Each named move below is a turn or a mirror, shown by a few rows before and after it. Which moves, in which order, take the first row of each later pair to the second? The first pair is answered.
q49 (before -> after):
[ 2.40  0.50 -0.19 -2.54 -3.90 -0.21  1.87  3.30 -3.70 -1.24 -0.67 -2.51]  ->  [ 1.39  0.39 -1.35 -5.03 -3.15 -1.26  3.23  1.75 -1.43 -1.80 -0.03 -1.26]
[ 0.22 -1.35 -0.92  2.31 -3.08 -4.78 -0.64  3.16 -2.14  3.72  3.00 -3.29]  ->  [-1.57 -0.95 -2.43 -1.69 -2.01 -6.37  1.29  0.96  0.80  3.28  3.88 -1.34]
[ 4.15 -0.40 -0.62  0.07  1.21 -1.08  3.89 -0.64  1.60  3.80 -1.54  0.06]  ->  [ 4.37 -0.15 -0.29  1.27  1.07 -0.36  3.27 -0.03  1.04  3.88 -1.44 -0.30]
[-0.63  0.92  1.44  3.06  0.45  3.92 -5.87  0.37 -2.38 -1.27  0.13 -0.15]  ->  [-3.43  1.30 -0.90 -2.82  2.28  1.20 -2.37 -3.45  2.15 -2.13  1.74  2.82]
q956 (before -> after):
[ 0.85 -0.24 -1.68  2.88 -1.30 -2.96 -1.92 -1.27 -1.81  2.74  3.31 -1.78]  ->  [ 0.49  1.33 -1.60 -0.40 -0.58  1.53  0.25 -5.05 -4.10 -1.97  0.38  1.13]
[ 3.66 -0.40 -1.44  3.49 -0.35  1.93  3.08 -0.59 -6.39 -1.22 -2.04 -1.44]  ->  [ 4.18 -1.58 -1.89  5.55 -0.84 -0.57  1.96  1.37 -5.09  1.27 -0.51 -3.12]
[-0.96 -0.11 -0.40  0.70  2.60  3.63 -3.47  0.53 -3.53 -1.49  0.99  0.99]  ->  [-0.84 -0.75 -0.41  2.01  2.48  2.13 -4.37  2.25 -2.86  0.67  2.04 -0.14]
[ 0.65 -0.23  0.46  0.29 -1.12  0.54  1.09  0.45  1.06 -2.16 -1.66 -1.03]  ->  [ 0.60 -1.03  0.29  1.20 -1.38 -0.46  0.62  1.18  1.39 -1.49 -0.67 -1.60]
q36 (before -> after):
[ 0.12 -2.24 -0.78  3.87 -0.99 -1.27 -2.29  2.33 -1.17  1.68  1.49 -2.98]  ->  [-1.98 -2.40 -2.55  1.27 -0.25 -3.10 -1.78  1.03  1.76  1.58  2.93 -1.59]
[ 0.25 -1.41 -0.72  0.23  0.89  0.72  0.34 -2.24  1.32  1.39  3.70 -0.24]  ->  [ 1.19 -1.35  0.01 -0.25  0.56  1.28  2.35 -2.01  0.85  1.54  3.01 -0.18]
[-0.30  0.47 -0.87 -1.19  0.12  1.80  1.18 -1.80 -0.02 -1.66 -1.11  1.37]  ->  [ 0.45  0.27 -0.27 -0.01 -0.34  2.55  0.97 -1.17 -1.19 -1.84 -1.59  0.53]

(2 to 3 moves a pair)
[ 0.42  0.49  1.31 -4.40 -2.26  3.35  4.25 -1.64 -1.21 -3.83 -1.85  0.79]  ->  [-3.56  0.35 -1.13 -5.43 -0.06  0.98  0.84 -2.75  1.80 -4.12  0.68  0.90]
q49, q36, q49
[-0.12  0.29 -2.19 -2.92  1.05  0.40  1.57 -2.77  1.84 -2.51 -0.70  2.54]  ->  [ 1.61 -1.42 -0.80  1.82 -0.43 -3.23  0.03  2.07  2.57  3.01  1.19 -1.19]
q36, q956, q36
[-1.79 -2.14 -2.30 -0.42  1.43 -6.18 -1.07  0.06  4.54  5.03  2.71  1.18]  ->  [ 2.84 -2.26  0.90  3.20 -1.36 -4.82  0.58  2.92  1.46  7.26  0.58 -0.95]
q956, q36, q956
[-0.81  0.30  0.14  6.30  0.47  2.18 -6.51  0.41 -2.44 -1.38 -0.64 -0.56]  ->  [-4.65 -0.03 -3.01 -0.13  2.33 -3.38 -3.36 -1.95  4.80 -0.17  3.22  1.47]
q49, q956
[ 0.07  0.65  0.63  1.85 -0.97 -0.82  0.02  0.78 -0.05  0.88  0.02 -1.24]  ->  [-1.56  0.99 -0.27  1.06 -0.08  0.49 -1.43 -0.82 -0.19 -0.91 -0.17 -0.33]
q956, q36, q36
[ 3.18 -2.75  0.67  5.79  2.41  0.52  2.61  3.92 -0.51  0.22 -2.21 -0.50]  ->  [-1.52 -3.01 -2.71  3.17  5.15 -2.89 -0.06  2.37  3.79  0.26  1.03  0.40]
q36, q36
[ 2.79 -0.92  5.49  1.25 -2.24 -0.65  3.49  3.41  0.21  3.64 -1.20 -1.82]  ->  [ 0.80  0.78  4.51 -0.59 -0.45  4.84  2.14 -1.07 -2.78 -2.79 -3.90  1.08]
q36, q956
[-1.69  2.23  1.43 -0.40  2.74  1.96  0.31 -1.65 -2.35  0.85 -2.55 -0.32]  ->  [-1.41  1.64  1.49 -1.76  2.50 -1.20  2.68 -0.99  0.02  3.43 -0.73 -0.38]
q956, q49, q36
[ 2.31 -0.86  2.35  1.34 -1.90 -1.64  1.86  1.11 -0.27 -0.23 -3.62 -2.47]  ->  [ 0.92  0.07  1.75  0.53 -0.61  0.71 -0.41 -1.24 -1.38 -3.24 -4.58 -1.03]
q36, q956
[-3.18  0.46 -2.51 -3.78  1.64 -1.08  0.23 -2.92  3.13 -0.38  1.20  1.38]  ->  [ 0.14  0.74  0.79  2.54  0.06  4.02 -3.16 -0.69 -3.50 -1.25 -2.21 -1.05]
q49, q956
[ 0.98  0.26  0.84  0.61  0.53  1.54 -1.31  1.47 -1.84 -0.55 -2.09 -4.38]  ->  [ 0.49  0.01  0.34 -1.15  0.06 -1.71  1.16  1.94  1.34  1.79 -0.62 -4.08]
q49, q36, q956
[-1.26 -1.74 -0.87  1.11  0.59 -1.57 -0.02  1.87  0.85  1.54  0.91 -0.67]  ->  [ 0.51 -0.98  0.48  1.72 -0.04  1.61  0.55  1.10 -2.24  0.05 -1.47 -0.39]
q36, q956, q49
[ 2.10 -0.45  1.50  1.51 -1.85 -1.05  0.29  2.19 -0.66  2.08 -0.01 -1.65]  ->  [-0.76 -0.87 -0.83  0.27 -0.26 -2.83 -1.10  0.81  2.15  1.96  2.03 -1.13]
q36, q36
[ 0.02  2.57  3.50  0.75 -1.42  1.95  4.87 -0.11 -0.55 -2.35 -2.27 -1.04]  ->  [-1.25  1.48  1.85 -0.19 -0.99 -2.74  4.91  0.94  3.71  0.44  0.71 -1.45]
q956, q49
[ 0.64 -0.77  0.80  2.86 -0.64  0.31 -1.35  2.11 -0.78  1.23  0.03 -1.48]  ->  [-1.91 -0.76 -1.03  0.85  1.10 -1.63 -1.42  0.65  2.17  1.29  1.49 -0.72]
q36, q49
[ 3.49  1.47 -1.16 -2.22 -0.95 -2.82  9.05 -1.78  3.65  2.83 -2.32  2.22]  ->  [ 6.45  1.28  1.69  3.48 -2.72  1.78  6.05  0.42 -2.29  2.15 -5.16 -0.08]
q49, q956
[ 2.09 -0.07 -0.48 -3.54  1.28  0.88  2.79  1.24  1.26 -0.41 -1.09  6.33]  ->  [ 4.19 -1.30  1.11  1.88  0.04 -0.09  0.17  5.65 -0.41  3.06 -0.63  2.59]
q36, q956
[ 0.19 -0.45  1.23  3.87 -1.12 -0.54 -3.99  3.66  0.04  2.17  0.44 -2.49]  ->  [-1.43  0.29  0.41  3.21 -0.17  0.75 -5.65  2.22 -0.45  0.53  0.04 -1.94]
q956, q36, q956
[-3.39 -0.13 -2.37 -2.19  0.26 -0.47 -1.00 -2.75  3.51 -0.82  1.23  1.73]  ->  [-0.26 -1.14 -0.69 -0.21 -1.92 -3.30  1.43  0.87  3.82  3.37  1.88 -0.25]
q36, q956
[-0.27 -2.40 -0.02  5.56  0.15 -1.70 -6.36  3.11 -0.82 -0.68 -1.69 -1.33]  ->  [-2.14 -0.14 -1.57 -2.32  1.67  1.37 -1.79 -3.18  0.16 -5.69 -3.40  3.97]
q956, q49
[-0.97 -0.27 -0.67 -1.48  0.76 -0.64  0.72 -1.40  1.19  0.29  0.51  1.13]  ->  [ 0.41  0.14  0.43  0.30  0.30  2.00 -0.09 -0.73 -1.58 -0.61 -1.03  0.84]
q956, q49, q956
[ 0.21  0.28  0.25  3.26 -0.01 -1.81 -2.42  2.19  0.93  3.02  1.21 -1.83]  ->  [ 0.39  0.87 -0.15 -2.32  0.07 -2.39  3.63 -0.11  2.94  2.10  0.82  0.48]
q49, q36
[ 3.30 -1.52  2.98  3.41 -1.14  7.56  1.57 -0.83 -3.09 -0.20 -3.56 -2.32]  ->  [-1.96 -2.01 -1.15 -4.71  1.17  0.23  5.44 -3.55  6.32  1.59  1.56  0.79]
q956, q49
[ 1.65 -0.40  2.94  0.96 -2.63  5.15 -0.09  2.19 -3.96 -0.94 -3.34 -2.67]  ->  [-2.38 -1.77  0.18  3.00 -0.58  0.57 -5.90  3.58  0.08  1.40  1.02 -4.24]
q956, q36
[ 2.90 -0.96  0.73  1.53 -1.67 -0.57  1.99  2.14 -1.98  1.67 -1.49 -0.48]  ->  [ 1.63 -0.19 -0.27 -2.28 -0.49 -0.23  4.30 -0.41 -0.75 -0.02 -1.72  1.77]
q956, q49
[-2.27 -0.17 -1.18 -2.04  2.06 -3.48  0.96 -0.72  3.41  0.80  2.35  1.91]  ->  [ 1.07  0.73  1.32  1.00  1.05  3.43 -0.53 -0.78 -3.67 -3.00 -2.32  1.80]
q49, q956
[-1.49 -0.81 -0.62  2.73 -0.34  2.10 -3.58 -0.81 -2.43 -2.18 -0.06 -0.12]  ->  [-3.34 -1.58 -2.31  0.57  0.35 -1.82 -2.53 -0.46  1.63 -0.24  2.72 -0.08]
q49, q956
[ 3.71 -0.63  3.01  0.12 -2.02 -2.28  3.92  3.20 -0.07  5.16 -0.23 -2.51]  ->  [ 1.91  1.75  2.00 -3.51  0.12  3.86  3.99 -2.43 -3.07 -1.84 -3.51  1.51]
q36, q956, q49
[-0.18  2.63  1.72 -3.99 -1.45 -1.10  3.19 -1.54  1.43 -0.74 -1.84  1.92]  ->  [ 0.20  1.22  1.68 -2.87 -2.18 -3.16  3.22  0.42  2.81  1.82 -0.44  0.57]
q36, q956, q49
[-1.41  0.82 -0.54  3.56  1.22  4.56 -7.23  0.42 -2.81 -2.43  0.19 -0.11]  ->  [-4.81 -0.27 -3.27 -0.87  2.47 -1.12 -4.93 -0.34  4.23 -0.09  3.94  1.08]
q956, q49, q956
[ 0.82 -1.27 -3.36 -1.33  1.32 -0.87  2.99  1.48  2.07  2.20  1.23 -0.32]  ->  [ 1.09 -1.63 -2.94  1.73  1.60 -0.64  0.10  2.95  0.82  3.02  1.03 -1.74]
q49, q36
[-5.29 -0.38 -3.54  1.02  3.07 -5.03 -3.96  0.00  4.34  1.67  4.74  0.37]  ->  [-0.85  0.43  0.61  7.11  1.09  2.88 -6.78  1.30 -4.75 -1.38 -0.29 -1.13]
q956, q49, q956
[ 0.60  0.76  1.62 -4.05 -0.71  1.86  3.29 -3.02 -2.25 -2.49 -2.76  3.94]  ->  [ 2.43 -1.73  3.19  3.90 -2.29 -1.67 -1.66  3.68 -1.89  3.90 -0.42 -1.42]
q49, q956
[-0.89  0.24 -1.23 -2.47  1.18 -1.20 -1.54 -0.21  2.79 -0.45  5.29  0.44]  ->  [ 1.70  0.38  1.30  2.13  0.07  2.62 -4.00  1.40 -2.08 -0.93  2.79 -1.41]
q956, q49
[ 3.99  0.67  1.91  1.97 -1.19  2.27  2.52 -0.47 -2.20 -0.41 -1.26 -0.58]  ->  [ 1.97 -0.33  0.06  1.03 -0.58 -3.00  3.03  0.57  2.62  2.51  2.11 -1.11]
q49, q956
[ 3.58  1.83  1.59 -1.72 -1.39  1.75  3.58 -0.03 -2.01 -1.57 -2.07 -0.24]  ->  [ 3.51  1.40  1.59  1.62 -1.46  2.40 -0.19  1.47 -3.29 -1.40 -2.09 -1.73]
q49, q36
[ 0.36  0.54  0.75  4.07 -1.07  3.94 -0.86  1.21 -4.25 -0.76 -3.41 -0.13]  ->  [-1.28 -0.31 -1.04 -1.67 -1.12 -3.45  4.93  1.22  3.17  3.25  0.48  1.02]
q49, q956, q36
[-2.26 -1.14 -1.14 -0.12  1.50 -2.02 -4.04  0.36  2.68  0.44  2.60 -1.24]  ->  [-0.19  0.01  0.33  1.17  0.97  3.08 -4.63 -0.28 -2.32 -2.49 -0.63 -0.75]
q956, q49
[ 4.06  0.29  3.76  2.88 -1.78  2.75  0.84  1.24 -5.08 -0.11 -2.27 -1.09]  ->  [ 0.10 -0.93  0.26 -1.65 -0.03 -5.66  2.78  1.16  3.80  3.89  3.55 -0.53]
q49, q956
[ 0.39 -0.21  0.90 -4.75 -0.05 -2.30  7.12  1.39  2.32  0.64  1.65  1.54]  ->  [ 1.12  0.69  1.85 -4.64 -0.30  0.82  7.24  0.42 -0.10 -1.84  0.01  2.08]
q49, q956, q49
[ 4.13 -0.62  3.08  5.01 -1.43  3.29 -4.22  3.98 -5.10 -1.34 -0.99 -5.15]  ->  [-1.98 -0.74 -2.53 -5.50  1.63 -6.05  0.90 -0.02  7.11  0.68  4.76 -1.14]
q49, q956
[-0.63  2.13 -0.38 -5.39  0.71  2.51  3.21 -3.64 -0.88 -2.39 -0.64  2.48]  ->  [-0.68 -0.81 -0.46  1.74 -0.29 -3.78 -2.55  2.75  1.47  4.52  3.85 -2.85]
q36, q956, q36
[-0.99  1.55 -1.56 -1.24  0.59  0.89 -0.62 -0.99  0.22 -2.94  0.25  1.02]  ->  [ 0.04  0.60 -0.51  2.26 -0.47  0.22 -2.61  1.59 -0.62 -1.24  0.65 -1.12]
q49, q956
[-1.60 -0.91 -1.92 -1.35 -1.56 -1.34  0.56 -1.60 -0.26 -3.62 -1.48 -0.22]  ->  [-1.13 -1.43 -1.81 -1.05 -2.11 -3.23  1.68 -0.37  1.16 -1.24 -0.20 -1.03]
q956, q36
[-0.50  1.43 -1.52  0.29 -0.41 -1.62 -0.69  0.10  3.04  1.48  3.83 -0.88]  ->  [-0.53  1.64 -1.20  2.10 -0.15  1.97 -3.80 -0.65 -0.27 -1.18  1.69 -0.57]
q956, q49, q36
[ 1.40 -1.67 -0.05  1.73  0.16 -1.95 -2.28  2.76  0.38  3.51  1.83 -2.11]  ->  [-0.22  0.03 -1.52 -4.76  1.63  0.73  1.56 -2.67  0.73 -1.10  0.14  2.39]
q49, q956
[-0.36 -0.79 -1.59 -2.22  0.30 -0.46  3.23 -0.18  3.31 -0.14  0.18  1.06]  ->  [-0.02 -0.06 -0.95 -2.16  0.23  1.74  3.38 -0.99  1.84 -1.43 -1.08  1.50]
q49, q956, q49
[ 1.60  0.17  1.61  2.09  1.52  1.96  1.78 -0.35 -3.04 -1.69 -0.15 -0.46]  ->  [ 0.97 -1.03  0.57  2.32  1.82 -2.04  1.19  1.39  0.36  1.63  2.88 -1.26]
q49, q956, q49
[-3.06  2.55 -0.44 -5.98  1.78  0.89  0.85 -0.81  0.82  0.46  0.90  1.93]  ->  [-2.60  0.89 -0.49 -1.65  1.11 -2.11 -2.57  2.70  1.69  4.03  3.09 -1.29]
q956, q49, q36
[-3.16 -0.33 -0.36 -3.64 -0.65  3.70 -2.00 -4.54  1.69 -1.27  1.65  2.46]  ->  [-2.10 -0.20  0.38 -2.20 -0.58  5.68 -2.56 -4.39 -0.51 -2.13  0.20  2.44]
q956, q49, q956
[-2.08  0.25  2.04 -1.71  0.78 -0.69  3.60 -3.94 -2.14 -3.94  0.78  0.98]  ->  [-0.85  0.42  2.70 -0.76  0.34  0.24  3.52 -3.10 -3.68 -3.76 -0.24  0.57]
q36, q49
[ 0.22 -3.08  0.58  6.01 -1.23 -4.35 -3.23  5.25  0.90  4.10  2.11 -5.66]  ->  [-3.14  0.71 -1.43 -6.34  1.95  2.34  2.99 -5.56  0.24 -6.63 -2.30  3.16]
q36, q956
[-0.70  0.72 -0.82  3.62  0.30  1.48 -5.42  0.98 -1.98 -1.21 -0.13 -0.60]  ->  [-1.02  2.19 -1.12 -3.50  0.83  1.85  1.58 -2.58  0.02 -3.26 -1.19  3.26]
q956, q49, q36
[-0.41  1.69  0.05 -4.22  0.37  1.82  5.23 -3.51  0.40 -2.81 -2.27  3.19]  ->  [ 0.19  1.52  0.28 -3.38  0.38  3.13  5.01 -3.31 -1.11 -3.13 -2.96  2.67]
q956, q49, q956
[ 1.55 -0.78  1.57  5.42 -2.18  1.37 -1.23  3.85  0.53  4.73 -1.36 -1.25]  ->  [-4.26  0.23 -1.78  3.03  1.38  3.34 -6.15 -0.96  1.54 -0.32 -1.04  1.47]
q956, q36, q36
[-4.17 -0.61 -2.62  0.30  1.37 -0.75 -2.91  0.36  2.39  0.39  3.65 -1.29]  ->  [-2.30 -0.03 -0.78  2.47  0.96  4.31 -3.89  0.03 -2.48 -2.22  0.15 -1.59]
q956, q49
[-1.13  2.51  1.16  3.27  1.36  2.37 -5.39 -0.03 -2.13 -2.34 -0.24  1.09]  ->  [-1.34  3.49  0.29 -3.13  1.65  1.24  1.30 -2.89  0.50 -3.17 -0.50  4.19]
q49, q36
[-1.61 -0.06 -2.09 -2.74  3.30 -2.11 -1.22  1.02  1.57 -0.11  0.04 -0.27]  ->  [ 0.52  0.21 -0.40 -4.30  2.18 -0.12  2.34  0.22 -0.04 -0.82 -2.00  0.51]
q956, q36
[-1.69 -0.93 -1.79 -1.00 -0.92 -1.77 -0.22  0.09  2.95 -0.51  3.29 -0.59]  ->  [ 0.71  0.51  0.11 -2.38 -1.82  1.35  3.14 -1.53  0.20 -2.67  0.26  1.03]
q956, q36
[ 4.48 -0.57  4.47  0.04 -1.31 -0.44  3.49  2.76 -0.43  2.70 -2.32 -1.39]  ->  [ 3.29  0.10  3.54 -3.71 -0.49 -0.31  5.47  0.51  1.06  0.88 -2.63  0.91]
q956, q49
[-3.84 -0.94 -2.61 -3.17  1.80 -0.50 -0.18 -1.68  2.15 -2.95  1.43  3.97]  ->  [-0.90 -2.65 -0.56  4.60 -0.05 -0.93 -4.44  3.64 -0.43  0.93  1.97 -0.78]
q956, q49
[ 0.31  0.31  1.31  1.17  0.30  3.30 -1.77 -0.56 -3.31 -1.99 -1.31 -0.30]  ->  [ 0.51  0.96  1.28 -0.81 -0.14  3.59  0.76 -1.18 -2.79 -2.16 -1.60  0.94]
q49, q36, q49
[-6.01  0.22 -3.89 -2.73  2.75 -1.21 -6.01 -3.36 -1.00 -4.78  2.03  0.77]  ->  [ 1.02  0.22  1.67  3.59 -0.96  3.72 -4.72  1.01 -8.12 -3.55 -2.38 -2.07]
q36, q49
